In the data rows, 500 means zero.
Here are some points, one per row:
[469 567 758 426 537 489 472 776 649 548 396 361 418 507 543 690 330 428
 682 489 464 432  49 244 543 456 451 794 706 406 523 452 373 693 702 130
 539 547 561 645 497 957 520 582 151 533 604 842]
[443 470 619 469 516 446 448 646 492 682 397 345 380 495 471 872 386 308
 605 399 438 373 190 270 515 430 435 734 555 435 496 428 366 428 559 256
 470 407 514 542 521 849 430 514  75 505 441 677]
[382 462 450 373 664 494 637 404 709 505 517 528 452 487 463 341 370 486
 520 549 468 562 447 371 599 422 412 485 513 474 511 373 415 438 507 692
 471 438 465 528 401 570 546 521 593 496 444 373]
[348 546 448 419 674 403 613 311 598 653 553 491 481 452 434 415 243 359
 502 490 434 515 579 486 506 476 495 497 519 566 484 490 585 253 460 747
 452 516 466 436 474 565 495 496 556 527 469 325]
[475 715 568 737 542 500 460 562 488 505 495 453 559 467 528 506 558 546
 510 459 469 542 469 485 472 521 443 592 433 484 518 583 598 546 521 410
 536 497 460 528 678 488 553 450 475 564 484 610]
[430 396 238 460 520 612 563 515 620 466 483 582 625 593 516 285 484 602
 571 632 464 524 617 626 582 516 536 455 543 533 485 547 462 675 525 564
 568 532 602 558 582 438 544 539 707 496 583 443]
[535 708 704 748 571 390 470 473 509 586 637 619 422 441 530 537 652 562
 540 459 572 583 691 530 461 607 534 555 389 576 499 712 729 264 477 572
 488 442 508 496 639 353 468 448 567 537 393 373]
[491 434 634 526 551 457 478 750 464 745 421 378 483 590 477 909 421 399
 630 480 510 500 269 302 612 515 487 731 590 486 538 491 864 523 652 288
 553 496 540 535 558 851 485 569 233 492 544 707]
[430 507 578 587 371 527 280 700 518 481 444 331 486 538 439 629 484 473
 597 453 492 380 183 204 488 442 429 614 624 449 470 504 264 745 633 232
 512 481 532 617 455 786 526 481 258 506 574 789]
[401 495 476 636 602 540 437 546 466 647 499 544 491 477 462 565 500 399
 550 537 504 562 481 508 579 514 451 651 424 466 558 533 500 417 588 452
 506 520 530 540 617 597 557 464 542 533 486 476]
[450 316 506 420 572 543 396 632 353 735 489 357 404 479 358 761 302 179
 576 579 445 392 428 295 578 472 475 621 520 439 476 406 588 374 539 451
 568 461 456 519 531 810 439 499 227 476 482 536]
[401 407 245 467 513 601 592 546 465 473 488 661 571 582 521 398 521 715
 410 509 577 558 800 850 525 505 588 360 471 552 519 469 987 409 391 759
 544 514 547 504 520 286 501 491 729 545 455 336]
[475 351 279 463 467 603 501 517 507 522 477 565 534 567 493 356 422 536
 505 475 493 511 578 532 501 454 466 451 517 472 518 442 457 535 508 457
 525 511 428 524 522 462 500 516 615 527 558 427]
[580 853 582 695 600 312 507 109 614 383 693 547 436 327 465 329 619 794
 476 522 459 513 616 418 509 475 540 445 455 503 520 475 577 346 420 737
 445 452 441 409 419 401 555 491 665 460 514 275]
[401 657 390 789 555 533 524 425 500 431 520 562 633 499 481 438 512 611
 508 461 534 493 559 531 508 537 505 430 512 464 500 592 391 561 504 528
 527 512 536 459 531 424 490 511 561 489 501 508]
[674 265 374 189 355 586 330 484 354 499 434 403 407 557 445 276 249   0
 445 504 493 475 512 471 560 338 433 326 505 426 461 281 218 623 473 414
 477 429 512 447 484 486 447 523 596 453 477 407]
[534 718 734 505 447 458 500 708 512 447 443 464 535 453 583 676 555 591
 541 385 390 342 133 370 427 480 446 712 548 401 506 554 231 728 550 173
 453 489 492 573 423 720 444 483 219 504 554 822]
[544 283 338 134 241 454 421 500 550 485 423 355 537 605 683 123 429 518
 460 466 500 508 591 617 560 386 578 168 547 483 535 147   0 918 462 425
 612 583 585 541 419 264 480 505 794 423 552 541]
[794 746 939 501 515 644 615 613 428 456 611 565 662 467 737 799 865 600
 527 407 566 466 275 601 395 655 557 786 547 536 544 872 569 659 603 282
 479 492 591 583 589 627 478 574 322 552 682 877]
[578 275 280 230 263 479 373 562 450 430 388 389 450 547 410 492 433 628
 495 501 592 531 569 627 492 490 568 247 476 517 536 282 406 705 517 463
 521 604 597 499 508 395 468 543 679 502 537 524]
[486 750 586 614 685 376 663 261 734 515 644 609 548 463 508 476 456 736
 530 588 523 577 617 508 564 526 550 541 547 556 525 488 551 335 485 772
 529 482 499 538 448 565 530 514 643 500 489 343]
[370 471 352 559 588 559 558 469 443 622 529 650 471 437 470 445 452 556
 467 551 535 576 712 618 444 430 503 409 390 559 548 500 811 291 439 637
 487 480 541 410 505 312 503 503 577 427 394 276]
[421 683 625 704 508 409 444 515 464 352 454 513 508 449 519 408 575 401
 506 409 482 529 450 438 438 545 454 562 431 480 467 668 272 511 448 363
 494 429 459 497 538 466 461 472 452 482 473 541]
[417 637 585 602 589 297 484 333 487 675 527 540 390 371 560 567 506 408
 438 500 539 499 699 426 353 547 455 541 360 476 458 572 515 111 399 476
 375 408 444 352 586 404 482 409 425 462 336 302]
[442 281 140 390 284 413 351 537 432 223 330 445 448 561 293 648 616 808
 380 429 522 491 518 571 309 477 505 334 438 506 454 379 346 640 476 422
 507 530 524 415 466 285 385 457 525 405 494 563]
[729 247 381 369 335 531 332 620 384 508 506 412 486 652 321 522 432 459
 580 592 559 509 503 467 595 440 566 479 640 490 581 287 553 655 530 489
 584 564 621 537 495 584 493 570 497 509 505 586]
[386 443 463 502 746 341 504 444 505 712 496 479 399 399 470 438 367 186
 591 524 425 508 572 474 494 428 384 612 440 409 413 538 557 219 471 541
 477 382 434 518 570 550 517 459 481 458 350 348]
[481 307 299 412 454 552 639 595 656 453 531 576 601 666 537 356 558 801
 433 557 571 583 647 690 566 512 572 353 472 529 486 432 411 620 478 712
 469 589 537 488 460 333 589 559 708 522 551 478]
[450 214 320 267 445 565 567 421 312 506 414 524 464 426 343 328 325 323
 402 484 384 482 601 735 470 451 466 268 341 463 450 439 426 286 315 649
 410 363 436 372 387 266 450 380 578 459 403 282]
[702 221 533 246 418 648 520 603 592 596 435 555 538 611 665 163 251 268
 449 598 450 535 557 633 633 385 521 254 562 512 545 220 274 658 449 712
 595 583 481 502 410 418 572 487 747 501 485 378]
[616 234 537 209 646 649 650 542 339 651 440 426 389 467 356 327 114   0
 410 578 417 489 607 594 605 370 401 421 569 491 482 351 692 175 429 642
 493 511 411 490 492 554 471 484 489 423 480 196]
[801 794 864 714 537 518 532 247 342 207 677 582 562 386 644 547 944 736
 429 496 554 528 561 396 405 668 634 531 421 642 494 678 612 530 484 575
 434 541 500 424 429 321 614 491 576 504 439 528]
[379 613 518 657 415 442 438 447 505 353 412 447 558 388 433 387 551 401
 481 398 487 453 396 407 472 476 443 529 429 408 430 575 318 576 513 355
 368 533 418 514 496 474 396 464 362 471 477 586]
[323 606 506 533 578 392 577 362 585 483 589 567 522 446 461 414 450 576
 475 528 448 499 512 435 506 482 434 407 445 542 435 490 479 378 459 631
 500 503 446 462 436 466 495 485 470 480 444 392]
[495 253 166 298 234 496 408 530 632 329 376 461 577 614 500 369 588 939
 451 504 595 558 611 693 473 517 597 368 496 545 551 442 303 849 476 468
 531 525 521 486 550 286 486 456 678 479 495 569]
[303 428 318 628 429 521 558 470 547 328 530 536 591 574 466 389 546 731
 408 439 537 494 532 507 383 503 554 409 501 485 475 510 520 583 425 604
 452 524 510 448 469 278 535 536 627 503 508 505]
[480 318 281 432 504 625 547 515 398 512 524 518 496 454 443 409 382 503
 495 531 469 554 673 662 514 544 466 430 493 513 474 425 487 487 426 556
 555 497 493 480 550 437 469 520 656 551 511 318]
[430 486 543 602 435 531 306 645 570 502 450 372 466 569 449 657 508 444
 573 485 456 430 234 263 532 481 464 633 553 449 482 488 459 693 585 174
 573 483 527 635 415 833 516 569 280 500 591 819]
[766 770 951 634 465 568 503 349 382 213 669 612 582 435 757 778 999 653
 445 463 615 471 531 548 360 774 623 605 440 613 559 788 838 480 539 623
 462 579 455 389 470 316 591 508 491 566 556 614]
[478 401 469 408 722 557 646 475 603 822 575 610 578 565 414 399 281 346
 574 647 490 601 637 613 661 514 532 452 576 545 515 513 751 345 471 805
 531 517 480 566 499 538 519 530 625 587 569 313]
[554 769 642 639 372 582 509 627 564 318 532 453 599 450 518 612 681 519
 526 333 505 396 182 418 435 506 442 592 607 403 445 576 253 816 608 224
 550 493 498 556 369 650 506 487 317 521 607 839]
[370 663 578 769 589 484 508 371 452 601 530 584 356 479 493 532 608 614
 405 554 545 552 753 605 438 543 493 460 392 602 523 576 784 314 445 590
 410 489 454 444 554 273 442 488 559 513 385 369]
[789 743 703 538 444 374 639 345 324 338 524 528 406 510 842 931 890 528
 404 553 526 425 357 461 439 690 613 661 567 614 508 932 811 107 559 449
 468 571 451 491 539 561 548 473 178 562 619 486]
Along one direction, these points spread out more than along any other. How many in every 100 of the points above lie lower along it than each point below? Round to a whole number. More than half of the points above lie lower than the first one.
[421 683 625 704 508 409 444 515 464 352 454 513 508 449 519 408 575 401
 506 409 482 529 450 438 438 545 454 562 431 480 467 668 272 511 448 363
 494 429 459 497 538 466 461 472 452 482 473 541] 70
[794 746 939 501 515 644 615 613 428 456 611 565 662 467 737 799 865 600
 527 407 566 466 275 601 395 655 557 786 547 536 544 872 569 659 603 282
 479 492 591 583 589 627 478 574 322 552 682 877] 95
[535 708 704 748 571 390 470 473 509 586 637 619 422 441 530 537 652 562
 540 459 572 583 691 530 461 607 534 555 389 576 499 712 729 264 477 572
 488 442 508 496 639 353 468 448 567 537 393 373] 58
[578 275 280 230 263 479 373 562 450 430 388 389 450 547 410 492 433 628
 495 501 592 531 569 627 492 490 568 247 476 517 536 282 406 705 517 463
 521 604 597 499 508 395 468 543 679 502 537 524] 26
[729 247 381 369 335 531 332 620 384 508 506 412 486 652 321 522 432 459
 580 592 559 509 503 467 595 440 566 479 640 490 581 287 553 655 530 489
 584 564 621 537 495 584 493 570 497 509 505 586] 60
[450 214 320 267 445 565 567 421 312 506 414 524 464 426 343 328 325 323
 402 484 384 482 601 735 470 451 466 268 341 463 450 439 426 286 315 649
 410 363 436 372 387 266 450 380 578 459 403 282] 2
[430 396 238 460 520 612 563 515 620 466 483 582 625 593 516 285 484 602
 571 632 464 524 617 626 582 516 536 455 543 533 485 547 462 675 525 564
 568 532 602 558 582 438 544 539 707 496 583 443] 23
[486 750 586 614 685 376 663 261 734 515 644 609 548 463 508 476 456 736
 530 588 523 577 617 508 564 526 550 541 547 556 525 488 551 335 485 772
 529 482 499 538 448 565 530 514 643 500 489 343] 44
[430 507 578 587 371 527 280 700 518 481 444 331 486 538 439 629 484 473
 597 453 492 380 183 204 488 442 429 614 624 449 470 504 264 745 633 232
 512 481 532 617 455 786 526 481 258 506 574 789] 86
[382 462 450 373 664 494 637 404 709 505 517 528 452 487 463 341 370 486
 520 549 468 562 447 371 599 422 412 485 513 474 511 373 415 438 507 692
 471 438 465 528 401 570 546 521 593 496 444 373] 42
[370 471 352 559 588 559 558 469 443 622 529 650 471 437 470 445 452 556
 467 551 535 576 712 618 444 430 503 409 390 559 548 500 811 291 439 637
 487 480 541 410 505 312 503 503 577 427 394 276] 12
